In the data rows, the value 128 means zero.
Here are some points:
[130 116  99 133 147 135 114 121 133 125 125 145 143 107 118 144 137 115]
[117 129 124 141 152 145 110 116 118 110  96 109  96  90 102 130 129 127]
[117 138 142 145 149 123  98 100 115 112 113 128 146 115  92  93 111  99]
[126 125 124 119 112 125 132 132 120 130 148 148 147 162 160 131 123 125]
[126 134 128 137 157 147 121 116 128 114 106 129 128 100  99 122 112 102]
[134 141 124 131 143 126  98 106 110 116 120 135 137 116 108 123 123 109]
[113 124 125 141 156 152 129 125 128 139 128 134 131 123 106 127 141 125]
[131 147 140 156 174 153 118 123 127 113 106 126 121  89  81 100 108 106]
[117 127 127 144 168 147 131 133 147 127 120 123 124  98  91 113 120 113]
[134 139 115 124 140 132 111 112 120 130 117 129 130  89  73 100 115 109]
[115 116 116 139 153 119  86  84  92  79  75 100  90  70  78 127 136 129]
[118 108 130  94  61 116 177 163 130 156 172 142 166 234 226 157 154 163]
[123 133 122 127 155 145 115 103 115 108 115 130 140 121 111 120 123 106]
[137 132 147 104  56 112 199 188 150 178 186 140 157 240 233 164 149 170]
[132 107 124  82  41  86 165 151 135 162 177 137 142 203 208 152 137 161]
[117 127 123 142 155 148 112 113 121 110  99 125 123  95  94 112 112 105]
[152 141 165 116  70 128 206 182 140 165 177 140 165 255 255 174 161 182]
[128 119 124 136 125 114 114 117 105 107 113 112 124 134 148 149 151 142]
[130 131 114 117 127 102  84 110 124 125 121 144 121  97  84 113 115 111]
[130 137 119 119 131 125  97 116 123 116 108 127 109  99 105 140 146 136]
[139 127 110 137 155 140 113 126 126 108  98 111  92  59  72 111 120 122]
[105 103  94 114 150 122 102 111 121  88  92 107 104  73  75  97 101  96]
[161 164 138 142 139 121  94  96 106 105 115 121 126  97 108 132 143 142]
[131 144 142 139 152 125 120 125 150 135 138 139 130 108 111 132 130 119]
[146 121  94 113 137 116  84  96 105 106 122 149 144  99 109 133 136 104]
[102  79 100  65  24  94 185 172 149 174 188 141 145 225 227 161 139 168]
[131 123 136  98  49  96 185 188 153 168 173 135 169 249 236 172 159 179]
[153 134 134 135 138 110  93  92 113 109 117 130 125  91 102 127 143 139]
[116 110 122 157 155 138 116 126 130 115 106 130 118  85  97 115 112 117]
[137 146 131 146 180 154 110 106 103  90  86 107 102  77  79 114 126 116]
[125 122 153 101  40 101 185 172 155 192 191 152 168 246 241 164 140 170]
[119 112 124  95  41  94 169 163 137 190 207 166 178 248 235 174 145 159]
[144 130 154 112  72 132 220 203 180 197 203 169 196 255 254 183 162 179]
[105 116 117 125 143 138 124 120 121 118 105 103 104 101  90 108 113 104]
[144 145 133 135 152 145 131 135 144 122 109 133 138 114 114 145 148 142]
[108 128 123 127 154 150 132 125 139 128 114  98  96  80  66  90 114 108]
Then 10 other points, each followed by its number:
[116 129 126 130 148 120  92 105 126 100  86 107 104  70  78 106 109 103] 0
[118 114 109 121 135 127 108 111 132 125 111 122 114  75  69 102 100  96] 1
[137 138 140 140 146 158 158 153 148 141 127 119 125 109  96 104 123 127] 2
[121 117 115 133 143 129 115 126 129 118 107 122 118 101 103 132 136 116] 3
[120 126 120 134 143 127 107 107 119 112 108 111 115  85  82 110 112  97] 4
[130 134 120 130 146 144 118 111 112 124 125 126 107 100  91 113 126 128] 5
[116 122 113 127 146 127 104 120 134 123 120 137 117  92  86 101 100 101] 6
[126 131 131 135 149 136 102 104  97  85  92 119 126 122 129 130 127 121] 7
[145 143 135 143 150 115  87  91  86  73  79  96  94  88  96 122 139 129] 8
[ 96 101  86 101 107 102  93 100 107 116 109 121 112  89  80  94  85  86] 9
Which of these numbered points is nearest to each point below by angle, seen from the average point of the first points? Its number follows each.
[134 128 121 130 138 117  89 102 110 104 101 112 102  89 111 140 148 136] > 8
[132 144 134 137 146 119 108 135 122  98  95 110 103 112 117 123 128 134] > 8
[151 142 138 148 148 138 147 154 166 164 133 135 145 124 126 153 146 137] > 2
[134 134 126 128 137 126  97 103 127 115 111 121 117  83 102 116 128 120] > 0
[103 106 110 135 150 135 107 115 121 104  98 114 104  71  77 106 109  93] > 4
[139 134 124 144 163 135 117 107 101  91 102 126 137 118 112 125 117 102] > 7
[136 151 141 143 167 147 124 130 142 121 110 101  92  85  91 118 139 130] > 5
[131 132 118 129 146 134 100  95 112  98  94 106 107  89 101 119 111 102] > 0
[108 118 128 134 143 114  89  86 111  96  89 101  98  81  83 106 115 122] > 0
[124 128 116 136 161 137 118 127 141 121 103 108 115  99 106 133 134 120] > 3
[121 136 132 132 139 123  89 106 118 129 136 151 148 139 128 132 133 120] > 7
[106  99  99 123 154 141 113 121 131 117 119 125 113  92 104 124 134 108] > 3
[152 150 125 151 165 136 111 132 128  95  88 103 100  76  78 111 118 115] > 0
[133 143 143 157 158 140 109 113 132 137 138 126 112  93 104 125 136 132] > 5
[150 153 139 148 176 154 126 121 135 128 117 133 126  98  87 112 127 119] > 5
[116 135 124 132 141 127 105 111 129 118 114 112 107  83  95 121 125 112] > 0
[106 105 104 127 143 130 105 110 119 115 130 139 131 108 106 109 107 105] > 6
[125 122 114 113 137 128 117 109 112  98  91  97 103  89  96 112 120 111] > 0
[149 154 157 130  95 132 181 183 164 172 158 111 110 161 181 157 153 176] > 2
[114 119 116 109 131 122  94 101 130 124 114 124 113  86  81 104 122 110] > 1
[118 125 115 131 153 139 114 119 121 116 111 129 113  93  80 100  97  95] > 6
[134 132 123 140 161 144 116 127 129 117 115 129 115  89 107 129 126 110] > 3
[112 115 112 126 124 126 123 110 112 108  96  92 112  95 101 119 126 120] > 0
[144 127 116 108 104 137 166 159 150 157 155 146 155 171 163 156 148 146] > 2
[113 115 108 105 107  96  71  79 103 106 112 125 117  96 104 113 115 118] > 9
[113 103 109 124 137 127 106 102 116 115 108 121 115  90  88  98  99 101] > 1
[150 162 153 148 166 147 116 119 132 119 108 118 113  87  88 105 126 121] > 5
[140 136 148 119  81  98 140 136 120 147 164 145 160 204 211 175 164 163] > 7
[124 141 142 152 166 147 119 134 146 128 124 133 113  79  71  78  89  93] > 6
[114 137 146 167 183 146 111 109 114 102 112 128 127  93  77  87  93  92] > 4
[125 112 147 113  73 133 217 199 162 193 192 149 167 251 247 176 153 170] > 2
[117 126 142 160 172 136 115 106 113 112 110 131 133 112  93 112 114 108] > 4
